In the data rows, zero lies at 7.5, halfway between 7 and 8.
Here are some numbered points:
[ 7  9  7  6 10  9  6  5  5 12 10 11  6  3 11  6  7  9  9  9  8  6  4  5  6 11
  4  8  4 12  6 12  9  6  7 14  5  8  6  5 14  6 10 13  3  7 10  9  9  7  8  5
  6  2  7  4  5  9  5  8 12 10 15 11] 0
[ 6  7  2  6  8  7 11  9  7  5  7  7  7  5 12  8  8  5 10  8  9  9  6  8  3  7
  7  8  8  1 10  9  4 14 14  9 10  9  7  0  0  6 10  5  6 10  6  5  6  9  7  6
  6  1  6  7  6  9  8  7  4  6  6  6] 1
[ 7 10  7 11  8  8  6  8  6  6  3 10  5  8  6  5  4  5 11 11  8  8  9 11 12 13
  4  5  7  5  5  5  2  7 11  9 11  6  9 10  7  0 10  7  5  0  6  4  4  8  7 12
  9  8  5 11  7  1  6  6  7  9  9 13] 2
[ 6  8  4  9  6  6  5  6  7 12  8  9  4  5  8  7 12  6 10  8  8  4  5  9  9  6
  9  9  6  8  7  9 11  4  6  6  4  7  9  9 10  7  7 10  5  6 10  9 10  5  7  6
  7  0  8  6  4  7 11  9 10 10 11 11] 3
[ 6  8  8  9  3 10  8 10  7  8  8  6  2  8  8  8  6  7  3  8  8  9  9  6  7  7
  7  3  6 13  8  9  6  2  9  7  7  8  6  5  7  8  7  7  6  8 11  7 13 10  7 14
  7  6  5  8 11 11  9  6  4  7  5  6] 4
[ 5  9  4  3  8 11  9  8  7  9  5 12  7  6  9 10  4  6  5  7  8 11  9  8  5  7
 10  9  7  7 10  9  6  4 10 10  8  9  8  7  7 10  9  9  8  8  5  8  5 10  7  5
  7  7  5  8  6  7  8 10 10  8  9  6] 5
[ 6  4  7  6  4  7  7  7  6  9  9  7  9  7  3  7  7  8  8 10 10 10  7  7  5  9
 10 14  6  4  9  9  6  6  8  5  7 13  8 11  7 10 10  9 12  5  7 10  2  8  8  8
  7 11  9  9  8  9 10  9 12  9  7  4] 6
[ 6  6  5  5  6  7  5  7  9  9 13  8  7  3  7  7 10  8 11 10  7  6  5  6  9  8
  6  6  7  7  5 11  9  6  6 10  5  7 12  9 10  6 10  8  9  5 10  7 11  5 10  8
  8  0 10  7  5  6  8  9  6 11 12  8] 7
[ 7 10  5  7  8  8  6  5 10 11 12  9  3  5 10  7  8  8 10  6  6  6  5  7  7  7
  7  6  4  9  5 12  9  5  5 10  6  6  8  9 12  5 10 12  6  7 13 11 10  8  8  5
  8  2  9  4  6  9  7 11  8 12 14  9] 8
[ 8 10  9  7  5 10 13  4  8  9  7  9  7  9  6  7  9  8 12  4  9  5 10  8  5  8
  6 12  8  7  6  7  7  5  8  9  7  8  6 11  5  4  6  8  7  3  6  7 10  7  9  9
  7 10  7  9 10  3  7  7  9 11  5 10] 9
[ 7 10  9  6 10  9  7  4  5 11 10 10  5  4 11  6  7 10  6  7  6  2  4  4  7  8
  4  6  6 10  6 10  9  3  5 13  6  9  5  6 14  6 10 10  2  8 12 10  6  6 10  2
  6  3  7  3  5  7  6 11 12 11 15 11] 10
[ 4  9  7 10  5 11 11  5  9  5  7  9  5  5  8  8  6  8  5  9  8  5 12  6  7  9
  7  5  8  9 11  8  6  6  3  6  9  8  8  6  5  7  2  8  8 10 11  7 14  8  8 13
  7  5  6  6 11 10  5  8  2  5  3  4] 11
[13  7  8  9  7  5  9 13  7  8 11  9  3  9  8  9 10  6  7  7 12 10  6 10  9  5
  5  7  9  9  9  6  8 13  7  9  7  2  9 10  8  6  6  8  8  4  5  8  8  8  5 11
  5  8  8 11  4  5  7  7  4  4 13  7] 12
[ 8  9  8  5 10  4  2  9  8 11 11  6 10  7 12 13  9 11  6  1  9  6 11  6 15  6
 10  6 10 11  2  5  9 12  9  7  9 12 10 11  4 11  9 11  6 12 10  9 11  3  6  9
 10  8  9  5  9 10  8  4  8  6  3  6] 13
[ 8  7  6  9  6 11  8  8  7  5  4  7  7  9  8  9  6  9  7  9 10  6 11  9  8  7
  9  2 10  8  3  7  6  7 10 12 15  7  9 11  7  2  4  3  8  7 10  6  9  5  9  9
  8  9  5  8  8  3  3  8  4  5  9 10] 14
[11  6 11  5  6  9  9  6  7  6  1  9  7  9  5  7  8 12 10  7  7  6  8 11  3  9
  7  7 11  8  8  9  6 10  6 11  8  3  6  7 12  4 11  6 15  5  6  6  9  9 10  8
  9  8 10 10 10  3  6  4  7 10  6  6] 15
[ 1  4  4  5  5  8 12  7  8 13  9  5 11  6  5  4  9  9  9 10  8  7  9  6  4 10
 10 15  8  7 11  7  5  6  8  8  5 11  7 12  7  9  9  9 15  7  8 11  3  8  8  8
 11 12 10 10  9  9 10  9 13  7  7  4] 16
[11  9  8  8  5  5  6  5  9  6  9  8 10  8  9  8  5  7  7  8  9  7  8  6  8  9
  6 10  6  6  6  6  6  5  5 10  9  9  7  8  5  7  9  9  9  7  6  9  7  6  4 10
  7  9  9  6  6  6 11  5 11  7  5  8] 17
[10  6 11  4  7  9  9  5  6  6  2  8  8  8  6  7  8 12 11  6  6  6  8  9  3  9
  7  6 10  9  8  9  7 11  6 10  8  3  6  7 12  5 11  5 13  6  6  8 10  9 10  7
 10  9  9  9 10  3  5  3  7 11  7  7] 18
[ 9  6  8  9  5  5  9 11  7  7 10  9  4  9 10 10 10  7  9  7 11  9  5  8  6  5
  7  7  8  7  7  7  8 12  8  9  9  3  9  8  6  7  5  5  9  4  6  9  8 10  5  9
  5  9  8 12  6  5  9  7  3  2 12  9] 19
[ 5 11  4  3  7  9 11  9  6  6  5  9  7  5  8 10  4  5  5  6  7  9  9  8  4  6
 10  8  8  5 10  9  5  6 11 12  7  9  8  6  6 10 10  7  8  7  5  7  6 10  5  6
  6  4  5  8  5  8  8  9 10  8 10  5] 20
[ 3  7 10  9  8  9  6  7  7  6  7 11  5 10  8 10  8  7  3 10  5  9  7  8  9  6
 13  3  9  5  8  6  5  7  9  8 14  9 10  7  6  5  5  6  4  7  5  3  6  9  7  7
  8  8  5  8  8  4  5  6  6  5  9 15] 21
[ 9  7  8  4 10  8  7 10  4  7  6  7  9  5  8  7 11  8  3  9  7  8 10  8 15  4
  9  4  7 10  8  8  8  9  7  2  8  6 10  7  6 14  6  7  3  8  5  7  9  2  7  8
 11  5  9  7  5 10  5  7  9  5  7  5] 22
[ 6  6  4 13  8  7  8  5  4 12  9  7 10  9  2  6 11  6  7 10  4  8  4 11  8  9
  4 10  7  6  8  2 13  3  5  1  4  7  7  9  8  8 10  6  7  6  8  4  6  4  6  5
  9  7  7 13  9  5 12 11  8  5 11 10] 23
[ 6  9  5  8  6  8  7  8  7  6  7  7  3  6  9  8  8 10  3  8  4  8 10  3  8  9
  7  7  4 12  9  7  6  3  3  6  7  9  8  8  8  6  7  7  8  7 11  9 12 11 13 14
  7  7  5  5  9 10  7 10  8  9  4  6] 24
[12  4  8  3  6 10  5  3 10  9  1 11  6 10  8  6  6 10  9  5  7 12  9  9  6 11
 10  3  8  8  8  5  6 12  7  8  8  5  8  4  9  4  9  7 13 14  6 10  8  8  8  6
 10  9  6 10  9  8  8  5  5  6  5  8] 25
Which point above is nearest to each new point by angle? Its number follows each.
[ 8  3  6  9  6 10  6  7  4  7 11  1 12 15  3  5  5  8 11  3  7 12 10 11  6 10
  7  5  6  7 12  8 10 10 10  6 10  5  5  9 10  8 11  7  4  7 12 12  9  6  7  4
  8 15  8  7  3 10 10  7  7 10  9 10] >> 23
[ 8  6  5  9  9  5  7 11 13  8  7  7  9  6  8 13  8  8  5  4  5  0  8 11  5 12
  4  7 10  7  9  4 11  7  5  7  5 10  3  1 13 14  6  5 11  5 10  5  3  6  5  9
  4  6 10  9 12 10  4  6  6 12  1  9] >> 15
[ 8  6  9  6  7 10  7 10  4  9  5  7  9  9  4  6  8 11  1  9  7  9  9  6 12  5
 10  4  6 11  7  7  7 10  5  3  7  8 10  9  8 11  5  7  4 10  6  6  6  3  6  8
  9  6 11  5  5 10  7  6  8  5  6  6] >> 22
[ 9  5 11  8  5 10  4  5  3  6 13  4 11 14  6  6  7  6 10  2  7  9 11  7  6  6
  7  3  5  6 11 10 10  7 10  7  7  6  4 11 10  8 11  6  4 10 12 11  8  7  8  6
  9 15 10  6  3  9 11  5  8 13  7 11] >> 18
[ 5  4  7  5  4  7  6  7  7  9 10  7 10  7  3  8  7  7  8 10 10  9  7  7  6 10
 10 14  7  4  9  8  6  5  8  6  7 13  7 10  7  9 10  8 12  5  6 10  2  8  9  8
  7 11  9  9  9  8 10  9 12  9  6  4] >> 6
[ 5  3 10 15 14  1  7 11 13  3  5  8  8  4  6  1  2  6  9  4  5  4  3  7 12  4
  8 13 15 12  4  6 11  9  3  8  1 10 12  9  5  7 12  8  4 10  6  7 14  7  5  8
  7  8  5  3  9  3 10 10  3  8  2 11] >> 13
[ 7  7  7  7  7  9  8  8  6  9  6  8  8  7  5  6  8 11  1  9  8  9 10  7 10  5
 10  6  6 11  7  6  7  8  7  2  8  7 10  9  7 10  5  5  5 11  5  6  8  4  4  6
  9  7 10  7  5 10  6  6  8  4  6  6] >> 22
[11  9 15  9 13  6  5 14 11  7  2  3  9 14  1  0  0 13 11  5  1 15  4  6 11  3
  7  6  8 11  2  4 10  9  2  8  0  6 14 12  8  8  9  6  5  4  9  3  4  8  9  5
  8 13  8 10 11  7 11  9  6  6  7  7] >> 23
[ 8 13  4  7  5  4 11 10 10  8  6  1 10  5  7 14 15  8 11  4 11 10  8  5  9 13
  5 10  1  7  9  8  1  0 15  6  6  7 11  5  4  7  6  6 15  7  4  9  1 14  8  9
  9  7  7  7  8 10  4  9  7  9  3  7] >> 16
[ 5 11  6  6  7  8  8  6  8  7  8  9  8  5  8 13  6  4  7  6  7 13  9  9  8  7
  8  7 13  5  7  6  4 13 12 13  6 10  6  2  1  5  5  7  9 11  6 10  7  7  0  7
  8  1  8  9  5  9  5 13  3  7 10  4] >> 1
[10  3 12  7  8 10  9  6  8  6 10  3  7 13  6  7  4  5  6  3  7  8  8 11  7  6
  6  4  6  8 11 10 10  7  6  9  8  5 10 10 11  9  8  4  2  9  9  8  7 10 10  7
  4  7  5  4  5  9  8  8  5  9  3  6] >> 4
[ 4  4  8 11 12  2  5  4  7  6  8 10  5  7  5  2  9  5 10 10  8 10  4  8 13 12
 12  7 11  5  8  8  4  9 11  1  5  8  3  6  6  7 10 10  5  4  7  1  9 11  7  4
  8  9 10  8 15  4 14  2  5  8  6  9] >> 2
[ 6  5  7  6  4  6  6  7  7  9  9  7 10  7  4  8  7  7  8 10 10  9  7  7  6 10
 10 13  7  4  9  9  6  5  8  6  7 13  7 10  7  9 10  8 12  5  6 10  3  8  8  8
  8 11  9  8  9  8 10  9 12 10  6  6] >> 6
[ 6  4  8  9 10  7 10  6  6  9  7  8  6  4  8  6 11  6  6  5  8  3  7  8  6  8
  7 14 14  5  6  7  8  6  9  8  7 11  8 11  5  4  9  9  9 11  6  4 12  6  5  7
 11  9  5  7 11  6  8  8  6 10  7  8] >> 9
[10  2  6 11  6  8  3  4  6  7 10  6 10 11 13  8  9  7  8  0  7  7  7  4  5  6
  7  7  7  6  8 10  8 15 14 10 10  5  6  9  7 12 10  8  9  9  9 11 11  1  4  6
  5 14 10  6  4 11 10  2  9  7  9 14] >> 13
[10 10 12  5  9  9  4 11  7  7  6  5 11  7  6 11 10  7  9  6  6  9 10  8 14  5
  9  7  6  9  8  7  7 10  9  4 10  7  9  7  7 13  7  8  7  7  8  7  7  7 11  7
 15  2 14  3  9 10  4  8  7  9  6  5] >> 22
[ 6  5  6  2  9  7  8  8 13  4 11  4  9  7  7 13  8  6  8  9 11  4  4 10  6 11
  9  7 10  5  5  5  6  2  7  5  9  8  8  5 10 10  2  7 11  5 11  9  7 10  7  7
 10  9  8 10 11  8  6 10  5  6  6 10] >> 16
[ 6 13 10  8  6  8 12  9 10  8  7  7  5  9  8  5 11 15  7  5  5 10  4  3 11  6
 10  4  4 15  5  5  8  3  5  4  3  9  5 12  7  4  6  2 15 12 15  4 10 11 15 12
  8 12  6  8 13  5  9 10  3  7  6  4] >> 24
[ 7  9  8  7  3  7  8  7  7  5  9  7 10  8  7 10  2  5  9 11 10  8  9  6  4  8
  8 10  6  4  9  9  6  7  4  4 10 10  8  9  6  9  8  9  8  6  6  8  4  8  9  9
  6  9 11  6  6  6 10  6  8  7  5  4] >> 6
[10 10 12 10  9  7  5  6  7  7  9  7  9  9 12  6  7  6  6  2  5  8  2  7  8  6
  4 11  7  5  6  9  7 13 10  7  6  6  7 13 10 11  9  7  5  8  6  8  5  5  9 10
  5  9 10  7  5 10  4  2 13  2  8 10] >> 13
[ 9  7  7  8  7  5  7 11  8  6  8  7  5  7 11  9 10  8  8  7 11  9  5  9  8  5
  5  8  8  7  7  8  7 12  6  8  8  3  9  7  8  6  4  8  7  5  7  8  9 11  9 10
  5 11  7  9  4  5  8  9  2  3 11  8] >> 19
[11  6 11  8 11  6  5  5 15  5  4  2  9 12  5  7  7  8  8  3  6 12  6  7  7  8
  7  5  7 11 10  6 14 12  1  9  8  6 11  6  8  7  7  8  9 10  3 10  6  8  7  7
  7  7  4  8  8  8  7  3  6  7  3  8] >> 25
[ 8  6 10  9  6  9  6  6  5  6 13  6 12 13  5  7  9  3  7  5  7 10  8  5  6  7
  8  6  5  5 10  8  8  9 10  7 10  7  8  9 10 10  7  2  6 11  8  8  6  7 10  6
  8 14 10  5  6  7 13  5  8 10  7 10] >> 6
[ 5  6  8  9 13  8  6  7  6  4  3  7  7  8 13  6  8  5  7 12  8  5  7 10  8  6
  5  7  5  8  7  5  8  8 10  7 10  4  7  7  8  6  5  6  2  5  5  7  5  6  6  9
  4  6  0  6  8  8  8  5  8  6  8  8] >> 2
